In the rows, zero is written as 100.
The rows below fall into families. The same turns and mirrors carry the whole set onto itself and the rows of a family onto each other. For each named row, which other rows are in its family? Write them in the order they are listed.
These 15 rows form 3 families of 5 rows each.
Q_169: 116 103 134 89 87 104 154 107
Q_50: 79 91 114 88 106 79 74 77
Q_127: 100 126 105 81 66 80 124 58
Q_766: 117 111 86 130 96 133 74 101
Q_932: 85 107 88 84 112 91 68 102
Q_777: 86 102 84 73 62 78 108 76
Q_652: 114 73 130 122 68 132 124 98
Q_106: 88 117 100 83 60 85 101 55
Q_885: 123 81 123 140 77 133 112 90
Q_583: 110 121 128 72 83 103 150 104
Q_5: 120 130 108 130 102 138 84 93
Q_984: 114 129 110 124 122 120 76 93
Q_970: 121 76 109 119 77 133 123 121
Q_617: 116 117 100 80 68 106 151 108
Q_574: 80 97 118 90 118 96 67 95

The rest of the family of Q_970: Q_766, Q_932, Q_777, Q_617
The rest of the family of Q_106: Q_652, Q_583, Q_5, Q_574
The rest of the family of Q_127: Q_169, Q_50, Q_885, Q_984

The rows below fall into families. The same turns and mirrors carry the whole set onto itself and the rows of a family onto each other. For each named row, which other rows are in its family? Write them in the order they are listed.
These 25 rows form 5 families of 5 rows each.
Q_66: 50 104 94 128 81 79 88 113 116 129
Q_582: 144 94 101 86 88 82 113 86 99 134
Q_445: 126 120 82 85 116 55 85 116 81 83
Q_557: 68 126 57 131 81 84 87 127 104 126
Q_633: 106 113 61 125 39 86 78 140 100 93
Q_357: 142 112 71 124 61 90 88 137 74 80
Q_71: 137 106 109 77 85 97 108 91 77 132
Q_952: 122 114 92 117 137 66 99 102 70 101
Q_551: 58 102 78 122 70 102 91 120 111 139
Q_456: 54 108 81 108 70 72 91 126 127 123
Q_261: 76 75 130 142 79 87 93 126 97 91
Q_963: 108 100 71 126 55 87 84 157 90 73
Q_889: 121 87 101 114 73 106 121 87 89 145
Q_167: 107 65 140 124 79 86 102 98 95 106
Q_287: 126 123 75 114 111 56 78 122 78 77
Q_396: 94 74 146 111 85 77 116 118 111 107
Q_489: 63 118 98 113 76 92 78 129 123 137
Q_294: 147 87 93 97 82 105 115 95 71 123
Q_206: 90 65 136 128 108 86 104 113 99 105
Q_610: 90 71 145 106 79 85 88 105 108 106
Q_564: 106 120 76 101 44 79 87 154 92 82
Q_997: 140 105 86 99 96 86 113 80 79 132
Q_539: 135 131 85 99 122 58 85 132 94 98
Q_290: 119 116 70 105 49 80 66 145 107 88
Q_503: 121 125 64 111 128 68 83 122 81 100

The rest of the family of Q_357: Q_557, Q_952, Q_261, Q_889
The rest of the family of Q_610: Q_582, Q_445, Q_456, Q_290
The rest of the family of Q_489: Q_71, Q_396, Q_564, Q_539

The rows below fall into families. The same turns and mirrors carry the whole set onto itself and the rows of a family onto each other. For each named row, which other rows are in its family? Write them in the order they are listed.
These 35 rows form 7 families of 5 rows each.
Q_556: 99 128 116 72 105 48 114 58 103 73 103 121 68 119 163 124 91 107 102 104
 99 113 115 114 123 108
Q_80: 129 130 106 120 161 101 86 90 60 114 89 124 102 127 79 135 138 129 83
 106 95 98 104 121 109 96
Q_615: 87 78 163 80 115 124 67 124 58 91 122 91 70 106 101 122 61 125 102 103
 93 107 110 140 125 117
Q_149: 109 121 122 74 103 28 106 81 87 95 97 102 53 134 149 118 77 95 111 93
 112 106 119 142 122 116
Q_211: 53 126 85 103 110 95 81 108 56 87 75 70 84 108 114 94 136 75 114 76 132
 155 109 79 134 112
Q_84: 61 71 157 88 120 114 75 139 50 115 97 81 63 110 98 104 78 95 99 116 97
 111 111 140 141 106
Q_597: 87 124 118 53 98 75 90 76 80 99 61 94 98 117 58 102 74 110 151 108 70 97
 103 81 97 109
Q_247: 68 62 147 93 121 117 69 116 62 77 94 100 58 97 109 115 67 106 100 109 79
 99 115 126 143 129
Q_435: 93 126 119 67 107 64 111 92 66 110 73 90 121 137 54 111 83 105 146 113
 85 122 91 74 104 88
Q_836: 86 129 129 48 113 69 67 85 81 118 80 78 115 124 46 106 78 110 135 111 80
 127 87 101 110 95
Q_767: 116 115 126 114 158 105 104 99 43 104 84 120 98 146 85 134 138 134 71
 103 123 120 122 115 109 102
Q_907: 50 107 78 112 110 91 76 104 65 66 79 95 88 97 113 101 134 91 113 84 99
 134 108 53 135 106
Q_457: 126 125 117 113 136 87 80 86 69 96 99 138 109 138 86 125 140 136 75 94
 124 98 122 98 88 87
Q_903: 101 149 120 84 101 42 90 81 91 81 114 91 50 122 152 118 85 91 107 78 112
 116 126 141 104 121
Q_515: 45 112 78 113 110 89 60 123 68 63 104 88 102 102 118 110 133 84 90 79
 123 136 117 81 133 109
Q_498: 89 143 117 53 100 79 107 90 66 127 67 85 114 138 56 102 84 97 141 122 91
 114 98 98 98 95
Q_695: 37 106 83 121 111 101 79 115 70 85 90 111 113 104 121 95 122 82 100 59
 113 146 115 87 132 111
Q_23: 75 128 130 80 102 84 101 95 76 127 84 81 124 118 55 103 78 110 158 79 81
 112 96 85 94 104
Q_667: 68 113 88 100 111 98 62 105 74 89 81 84 98 86 111 99 142 94 85 75 118
 168 105 70 128 102
Q_37: 106 139 129 70 106 50 113 75 90 109 104 102 56 130 160 114 97 98 101 94
 123 119 117 142 119 98
Q_111: 78 61 148 88 116 106 84 150 43 110 93 99 59 109 94 105 76 106 109 105 73
 102 112 130 128 108
Q_821: 66 126 89 110 106 101 73 104 67 57 79 90 97 103 112 102 120 77 87 67 130
 163 123 78 112 122
Q_977: 98 149 104 75 121 45 89 67 101 92 112 93 71 118 154 128 92 95 102 94 107
 126 104 146 136 110
Q_424: 116 117 124 136 135 80 86 80 53 117 104 140 111 158 92 128 125 143 81 92
 111 111 105 101 100 102
Q_689: 94 131 115 83 84 42 113 72 102 107 107 98 89 116 156 125 74 97 96 86 111
 123 116 127 110 132
Q_41: 118 134 114 131 143 110 97 90 51 86 95 142 118 139 81 131 121 116 71 115
 108 115 115 107 92 97
Q_692: 72 78 148 94 113 111 71 131 45 111 113 104 70 121 108 114 65 126 102 86
 75 113 115 150 126 137
Q_214: 88 77 147 88 114 124 68 126 69 120 100 90 54 78 111 108 78 104 93 104 81
 109 102 144 129 112
Q_191: 78 137 138 77 103 77 89 97 70 107 97 94 120 134 49 104 72 100 136 124 75
 112 90 86 90 77
Q_141: 83 138 118 76 103 97 73 86 71 107 85 84 115 123 41 100 81 103 160 100 93
 96 93 91 97 100
Q_11: 128 110 109 129 154 101 106 91 41 88 85 140 96 146 98 133 129 122 84 99
 118 119 108 107 118 102
Q_702: 62 100 89 99 105 88 84 108 67 71 67 92 85 99 122 89 118 71 111 63 130
 157 115 76 135 114
Q_343: 76 85 165 97 105 104 68 143 58 104 117 89 49 104 105 101 73 106 107 97
 74 101 114 132 111 101
Q_993: 119 105 125 114 158 85 89 88 57 83 89 133 88 139 80 136 132 149 83 103
 92 92 122 95 105 101
Q_621: 99 146 105 64 83 61 107 84 99 89 122 97 75 107 160 123 81 97 109 101 105
 112 112 128 111 113

The rest of the family of Q_667: Q_80, Q_836, Q_977, Q_214
The rest of the family of Q_141: Q_615, Q_457, Q_515, Q_621
The rest of the family of Q_993: Q_556, Q_597, Q_247, Q_907
The rest of the family of Q_37: Q_211, Q_84, Q_767, Q_498
The rest of the family of Q_424: Q_695, Q_23, Q_689, Q_692

The rows below fall into families. The same turns and mirrors carry the whole set onto itself and the rows of a family onto each other. For each named row, which other rows are in its family? Write them in the order they are listed.
These 27 rows form 9 families of 3 rows each.
Q_173: 113 79 102 88 99 100 97 92 58 69 101 88 132 96 133 87
Q_656: 102 109 141 116 117 77 67 105 100 103 115 113 93 114 97 60
Q_792: 103 121 90 113 146 115 133 85 97 96 132 128 111 83 77 115
Q_478: 76 84 108 80 100 81 100 114 98 121 88 52 124 123 60 100
Q_959: 120 64 103 86 146 109 121 79 77 115 127 112 71 134 103 100
Q_808: 121 80 114 91 42 118 109 81 99 106 121 94 109 76 114 94
Q_227: 94 142 80 77 80 104 127 52 107 94 81 114 96 91 84 119
Q_476: 110 65 104 105 116 86 116 89 121 77 83 49 108 105 69 123
Q_102: 105 116 117 99 101 92 122 75 136 111 95 44 109 72 67 81
Q_575: 105 87 126 38 111 103 83 74 129 111 155 114 98 100 105 92
Q_22: 109 120 91 89 126 112 79 99 124 126 143 144 115 99 75 99
Q_494: 80 96 82 99 96 98 142 111 91 130 109 99 129 113 65 131
Q_414: 111 65 105 60 107 147 89 76 88 80 132 89 106 77 85 104
Q_746: 112 58 134 113 98 91 77 104 123 95 114 101 76 127 72 109
Q_716: 99 125 63 96 87 88 132 71 100 117 81 102 93 70 127 93
Q_307: 103 97 105 42 132 74 106 73 109 85 112 65 137 100 126 88
Q_639: 126 72 94 87 106 109 159 62 106 132 112 71 77 108 93 108
Q_103: 112 111 99 71 85 80 138 74 116 115 135 118 128 93 138 107
Q_538: 112 134 73 101 99 88 126 86 134 127 101 86 146 79 90 101
Q_6: 88 131 106 65 92 81 82 62 104 80 60 82 93 110 90 84
Q_594: 122 67 120 91 109 76 116 80 89 122 93 65 79 135 117 73
Q_450: 105 115 108 81 131 77 56 100 122 109 96 76 131 106 87 63
Q_614: 114 76 95 133 104 90 134 101 103 88 110 118 103 114 88 141
Q_737: 77 81 115 89 103 97 84 125 88 131 123 118 104 134 62 106
Q_47: 96 102 88 73 107 122 80 74 111 122 121 136 54 79 93 89
Q_927: 89 102 87 63 136 91 72 76 93 92 74 73 85 88 109 67
Q_591: 89 127 104 67 106 109 74 66 97 87 102 144 74 116 81 102

The rest of the family of Q_478: Q_494, Q_737
The rest of the family of Q_575: Q_307, Q_103
The rest of the family of Q_173: Q_808, Q_414
The rest of the family of Q_47: Q_716, Q_927
The rest of the family of Q_959: Q_639, Q_594
The rest of the family of Q_538: Q_22, Q_450

The rows below fall into families. The same turns and mirrors carry the whole set onto itself and the rows of a family onto each other. For each named row, which other rows are in its family? Write them in the order they are listed.
These 32 rows form 8 families of 4 rows each.
Q_944: 98 77 129 106 85 70 59 78 99 59 86 85 60 111 133 116 100 66 98 93 61 107
 58 96 71
Q_248: 109 122 116 65 59 135 58 74 125 82 111 107 89 114 108 90 100 124 89 150
 90 139 112 74 93
Q_764: 116 146 135 79 77 110 50 66 126 90 118 114 100 105 99 87 88 105 88 138
 93 128 105 67 115
Q_285: 61 84 97 121 111 78 104 105 107 98 87 45 109 91 93 94 137 85 113 113 88
 107 116 132 107
Q_2: 64 44 137 107 70 69 91 83 89 63 86 72 85 119 123 95 120 57 114 82 88 101
 88 94 80
Q_929: 113 127 116 88 62 133 66 62 122 99 95 117 119 97 87 111 93 122 74 137 67
 120 101 82 92
Q_18: 77 65 121 113 66 51 82 92 90 79 104 96 51 123 122 98 132 65 111 74 84
 103 72 74 83
Q_530: 118 141 120 73 91 135 69 77 103 108 101 111 125 85 112 87 97 117 102 127
 87 138 105 81 121
Q_425: 73 84 140 107 70 67 53 95 105 70 75 79 57 116 131 88 103 54 107 92 82
 103 72 74 79
Q_916: 130 125 129 65 81 125 63 77 105 92 100 115 78 114 88 107 91 112 92 148
 85 135 109 70 99
Q_607: 65 64 112 116 56 67 66 88 113 73 87 92 63 116 120 120 111 64 115 88 86
 117 54 92 91
Q_49: 113 111 85 133 59 86 124 110 109 68 113 114 130 120 99 108 86 129 75 79
 119 112 123 55 88
Q_193: 83 90 96 105 107 64 110 125 129 110 101 39 122 108 100 75 136 73 109 104
 85 97 119 101 92
Q_634: 68 62 92 105 79 88 99 95 86 77 84 73 45 139 120 86 106 55 108 89 100 110
 79 81 85
Q_496: 127 120 84 106 54 73 116 114 88 67 115 125 99 114 132 102 84 121 103 97
 138 122 112 56 93
Q_130: 126 108 104 113 61 92 102 90 83 66 137 131 128 111 114 103 87 129 77 100
 125 121 123 53 108
Q_773: 79 57 131 116 57 91 85 80 98 63 76 91 67 132 102 103 107 68 90 86 76 105
 64 83 60
Q_712: 141 116 71 108 84 73 89 132 87 69 123 109 119 110 111 109 102 132 80 85
 129 113 124 66 98
Q_239: 79 69 104 107 117 107 79 104 137 96 71 57 98 72 120 78 126 89 133 109 91
 101 95 122 78
Q_649: 115 106 77 114 71 63 98 102 106 78 138 138 92 104 82 92 72 119 95 97 122
 127 116 54 94
Q_383: 80 77 107 122 97 109 112 115 134 95 78 45 121 97 97 89 146 98 102 107 78
 82 115 111 79
Q_820: 132 123 89 131 81 91 92 120 113 82 115 104 126 118 123 92 103 127 99 66
 145 108 126 61 90
Q_397: 122 108 79 132 65 97 106 128 105 76 125 120 110 106 114 111 97 129 100
 95 147 110 94 56 111
Q_42: 75 72 113 102 86 97 96 114 114 82 74 55 102 85 118 99 158 60 119 108 67
 91 109 116 91
Q_68: 128 137 109 92 56 123 72 89 114 93 117 135 127 79 104 98 111 115 85 137
 89 125 119 68 110
Q_346: 98 75 96 86 122 81 104 121 115 83 94 38 111 105 107 90 148 83 108 101 97
 98 109 125 93
Q_947: 118 138 79 105 88 129 51 68 117 103 126 108 109 89 108 101 97 131 92 124
 77 109 107 84 124
Q_129: 114 114 85 121 87 97 97 120 96 71 111 117 113 104 121 85 109 133 72 65
 135 129 134 61 82
Q_921: 81 89 121 108 65 74 64 81 84 49 94 85 66 109 116 91 89 58 102 86 61 84
 71 96 67
Q_276: 88 83 114 111 110 90 83 108 114 85 102 44 109 87 103 78 150 93 134 118
 64 102 112 131 103
Q_780: 111 131 122 94 81 131 65 70 92 109 105 121 104 89 81 89 91 115 90 150
 106 128 93 86 113
Q_225: 75 77 96 79 109 79 113 121 131 98 112 48 121 88 97 90 135 85 112 93 73
 75 107 98 92

The rest of the family of Q_773: Q_929, Q_49, Q_383
The rest of the family of Q_530: Q_18, Q_496, Q_276
The rest of the family of Q_764: Q_425, Q_712, Q_346
The rest of the family of Q_225: Q_248, Q_129, Q_921
The rest of the family of Q_42: Q_2, Q_130, Q_68
The rest of the family of Q_820: Q_944, Q_916, Q_193
The rest of the family of Q_239: Q_634, Q_649, Q_947

The rows below fall into families. The same turns and mirrors carry the whole set onto itself and the rows of a family onto each other. For each named row, which other rows are in its family? Write them in the order they are listed.
These 16 rows form 4 families of 4 rows each.
Q_867: 93 114 56 119 105 50 111 90 139 80 78 121 95 97 95 106 101 99 108 125 92
 108 127 102 120 91 126 99 112
Q_279: 108 94 105 119 110 87 92 132 98 115 76 80 90 81 76 73 103 109 145 146 64
 107 116 81 122 95 119 109 126
Q_486: 80 61 112 100 78 153 91 128 110 100 76 120 59 127 109 99 67 104 111 97
 104 114 98 113 51 143 107 106 84
Q_998: 117 124 100 47 105 110 88 87 62 129 113 84 132 86 87 74 88 116 64 92 92
 94 81 89 129 89 108 105 94
Q_186: 98 82 85 85 84 143 111 117 100 102 105 114 91 112 111 117 43 95 62 87
 124 137 82 91 82 99 78 93 66
Q_97: 95 102 82 117 114 77 106 124 109 89 82 81 114 90 85 102 85 96 78 129 93
 122 108 52 129 66 74 109 111
Q_126: 49 77 137 92 84 148 82 111 125 97 68 110 83 114 103 75 105 106 106 86 88
 77 115 111 48 127 113 119 81
Q_259: 97 125 107 118 120 50 99 116 104 116 86 83 108 97 88 73 105 99 125 126
 79 89 111 61 108 60 85 103 126
Q_876: 127 108 110 78 101 101 71 110 72 139 104 93 95 80 79 67 92 119 131 122
 57 95 101 103 120 113 135 111 120
Q_95: 104 105 65 98 82 125 137 98 125 87 95 133 82 119 119 104 72 96 106 86
 116 132 97 138 86 102 141 75 69
Q_317: 55 107 140 80 90 117 83 94 104 104 87 107 97 133 119 72 104 105 82 57
 116 58 99 100 39 106 87 111 78
Q_659: 83 81 103 107 91 122 116 125 120 103 82 119 70 144 123 102 61 95 103 89
 132 117 82 91 44 106 71 89 85
Q_235: 63 119 105 118 87 86 96 86 111 52 85 105 101 109 108 90 120 95 86 67 108
 73 142 130 79 105 142 109 71
Q_650: 141 130 104 73 108 81 93 102 53 148 117 88 104 103 98 72 78 115 115 106
 94 98 76 91 111 93 107 94 114
Q_423: 43 103 128 90 93 127 92 104 109 74 81 86 124 104 103 79 111 94 53 68 105
 78 115 83 77 79 84 117 66
Q_674: 126 133 81 69 106 90 106 77 76 92 92 93 113 110 104 78 116 115 100 91
 108 88 90 130 124 117 167 90 93

The rest of the family of Q_126: Q_279, Q_486, Q_876
The rest of the family of Q_674: Q_867, Q_95, Q_235
The rest of the family of Q_259: Q_317, Q_659, Q_650

